In the rows, zero is written as 128.
The rows of D fall into a few groups, and each row is roughly a mix of its group's hidden directions.
D (128 x 10):
[[123 117 127  91  95 103 136 109 157 171]
 [114  93 179 136 141 113 163 145 126 109]
 [141 106 137 120 153 107 103  83 166 148]
 [124 141 131 137  96 133  95 152 151 181]
 [148 145  95 167 140 166 102 102 137 130]
 [144 170 118 121 157  92  98  96 132 141]
 [154 111 165 134 157 145  97 111 157 156]
 [171 166 138 147 118 100 121 128 155  97]
 [108  70 130 108 160 121 116 119  98 126]
 [113  81 159 105 102 157 154 131 116 119]
 [ 96 119 130 127 128 168 115  89 146  87]
 [192 118 109 107 133 119 117 112 110 104]
 [117 150 151 102 126 107 142 173  85 125]
 [158 137  84 152 149 109 109 122 135 168]
 [ 83 138 162 133 110 139 177 123 142 136]
 [123 147  89 134 109 173 123 119 100 161]
 [148 100 138 149 137  89 100 152  89 115]
 [ 88 116 111 125 112 176 145 122 138 165]
 [133 132 109 128 142 111 105  92  91 176]
 [ 90 128 136  77 152  98 111 130 106 135]
 [187 104 122 107 145 138 125 124 141  92]
 [ 99  88 133 109 142 180 143 111 136 132]
 [108 132 142 137 193 121 151 116 111 148]
 [128 145 154 101 104 160  83 153 142 141]
 [106 136 130 138 103 113  97 121 129 190]
 [150 183 112 167 117 125 102 122 142 122]
 [ 82 134 100 160 105 118 133 140  88 134]
 [ 97 108 127 117 160  91 133 151  88 145]
 [129 131 145 106 117 159 159 105 119  74]
 [138 120 133 145 184 152  98 102 127 150]
 [139 113 109 127 152 106 125 106 187 153]
 [109 126 127 114 111 148 148 149 108  66]
 [169 124 110 170 132 121  92 102 119 150]
 [106 132  97 163 149 163 112  89 126 141]
 [116 114 118 123 139 152 121  85 147 182]
 [ 96 140  84  85 112 143 113 151 121 117]
 [133 120 151  89 128 110 109  86 148 166]
 [102 125  94 139 114  86 166 110 103 135]
 [108 144 133 155 150  88 145 147 142 172]
 [119 159 130 157 126 154 172 153 108 155]
 [157 114 102 120 134  99 181 116 121 155]
 [152 173 154 116 143 110 133 111 114 171]
 [163 122 130 132 157 143  72 111 152 127]
 [121 154 154  87  95 144  88 137 118 142]
 [111 174 133 167 152 136 132 152 142  97]
 [126  81 142  93 134 155 141 124 165 107]
 [176 137 133 137 142 111 116 106 103  82]
 [ 94 104 143 103 144 132 135 130 101 180]
 [127 124 111 136 154 177 102 121 106 169]
 [106  80 135 114 145 118 131  81 147 149]
 [170 113 152 103 146  95 158 103 122 143]
 [103 113 142 110 127 166  95  88 103 143]
 [149 147 139 133 134 194 125 100 142 125]
 [126  87 114 103 112 172  90 115 128 126]
 [115 122 118 124  88 178  88 115 134 118]
 [159 171 137 154 158 108 158 133 143 110]
 [139 119 109 160 135 107  88  96 165 144]
 [158 102 123 167 128  99  99 140 123  90]
 [107  85 117 103 149 147 135 118 167  99]
 [113 144  71 129 108 144 109 149  94 131]
 [117 128 149 101 108  86 154 139 130 173]
 [115 157 109 119 134  97 142 106  79 100]
 [141 193  97 125 126 128 135 140 155 117]
 [115 102 118  92 164 147 127  83 109 139]
 [119 121 119 101 100 131  85 122 102 174]
 [127 123 126 119 132  98 107 120 136 197]
 [ 94 117 139 130 152 130 156 153 108 178]
 [ 86 102 123 120  83 142 101 151 137 145]
 [136 130  82  92 138 126  87 106 121 103]
 [150 117 173 139 117 135 185 142 135 136]
 [ 95 100 152 130  89 154 114 141 116 162]
 [133 111 149 111 103 176 128 171 146 112]
 [164 144 108 166  93 148 125 117 162 119]
 [112 106 126 118  93 165 128 172 160 127]
 [ 96 140 171 128  99 152 164 121 149 115]
 [157 103 100 113 163 161 113  95 113 126]
 [128 129 122 137 141 136 129  80 134 189]
 [150 118 123 124 186 138 152  91 121 145]
 [123 139 158  96 151 113 106  86 159 148]
 [173 149 104 152 141 141 114 144 113 171]
 [101 116 113 165 106 106 159 125  88 148]
 [126 120 167 115 181  94 144 129 114 142]
 [142 155 101 135 158 143  79  98 134 141]
 [144 131 192 106 110 115 106 111 136 117]
 [109 134 160  95 118  97 140 159 161 103]
 [152 140 121 184 135 112 118 138 135 171]
 [141 121 120 143 115 113 189 136  95 104]
 [ 78  98 119 121 114  97 113 113 143  96]
 [152 108 164 117 119 126 165 174 111 137]
 [122 129 130 103 115 165  94 162 170 123]
 [ 88 127 101  80 135 144 121 125 131 166]
 [141 114 177 114 145  96 138 132  94  99]
 [150 142 138 126 176 151 120 110 111  82]
 [ 99 157 117 157 142  92 143 171 117 129]
 [109  87 154  91 151 134 159 122 102 122]
 [ 94 130 110  94 108 118 109 135 121  76]
 [136 140 143  74 106 114 108 110 154 158]
 [140 156 154 122 125  88 139 162 145  89]
 [143  95 109 122 164 165 147  99 148 148]
 [ 99 135 142 101 156 169 146 129  89 113]
 [136  83 136 133 148  88 103 140 121  92]
 [144 153  94 110 142  95 160 118 128  88]
 [173 103 122 107 138 149  94 129 138  89]
 [114 169 121 134  92 153 141 151 126 170]
 [142 134 120 106 155 105 128 128 135  63]
 [ 87 130 150 130 132 163 159 146 138  89]
 [ 94 109 148 110 113  80 162 142 124 116]
 [103 109 153 112 112 157 165 143 113  88]
 [135 170 128 149 105  95  92 155 122 109]
 [155 126  98 145 155  96  96 135 138 168]
 [ 98 108 137 146 106 170 100 164 137 145]
 [ 72  94 138  99 139 113 131 136 104 114]
 [111 131 106 146 125  88 152 182 135 135]
 [127  95 162 111  88 153 121  93 120 111]
 [112 155 140 152 125 112  88 174 141 105]
 [127 158 116 118 113 188 145 136 104 108]
 [103 146  86 124 160 122  97 125  92 144]
 [133 160 134 157 122 133 171 162 133  91]
 [ 96  95 116  84 137 131 126 102 161 113]
 [121 158 111  91 137  92 132  93 103 104]
 [ 85 121 111  91 129 150  92 122 113 101]
 [191 131 132 130 102 126 116 163 145 120]
 [104 112 173 107 117 164  95 120 135 107]
 [115 133 123 166 139 142 150 100 137  73]
 [ 92 115 144 120 156 170 159  98 118 135]
 [132 101 165 130 171 141 113  87 112 122]
 [101 108 147 115 135  65 126 113 149 127]
 [104 153  87 124 123  91 150 117  96 105]]
One row of each group comes first, with its name. Which group is each row after those in?
[170 131 107 163  99 140 145 167 118 126] | <85>
[115 111 112 129 107 108 106 183 111  96] | <120>
[135 155 165 128 137  75 108 122 101 141] | <56>
[138 112 133 175 101 124 152 149 125 172] | <80>

[110  86 100 112 127 120 170 120 159 110] | <80>
[ 98 100 157  83 154 103 115 138 112 132] | <85>
[124 148 106 104 155  89  94 135 107 160] | <85>
[115  89 148 101 152 165 113 117 152 102] | <80>
[158 158 122 111 114 174  94 112 149 119] | <85>
[130 161 101 109 118  81 119 108 147 160] | <80>
[127 138 109 150 126 163 119 182 146 100] | <80>
[157 136  87 137 133 150 116  80 118 153] | <56>
[186 139 155 141 143 106 150 149 134 146] | <85>
[121 100 108 123 143  90  95 143 170 108] | <120>
[ 96  84 117 110 146 147 121  98 145 161] | <120>
[137 129 103 120 130 108  81 116  78 144] | <56>
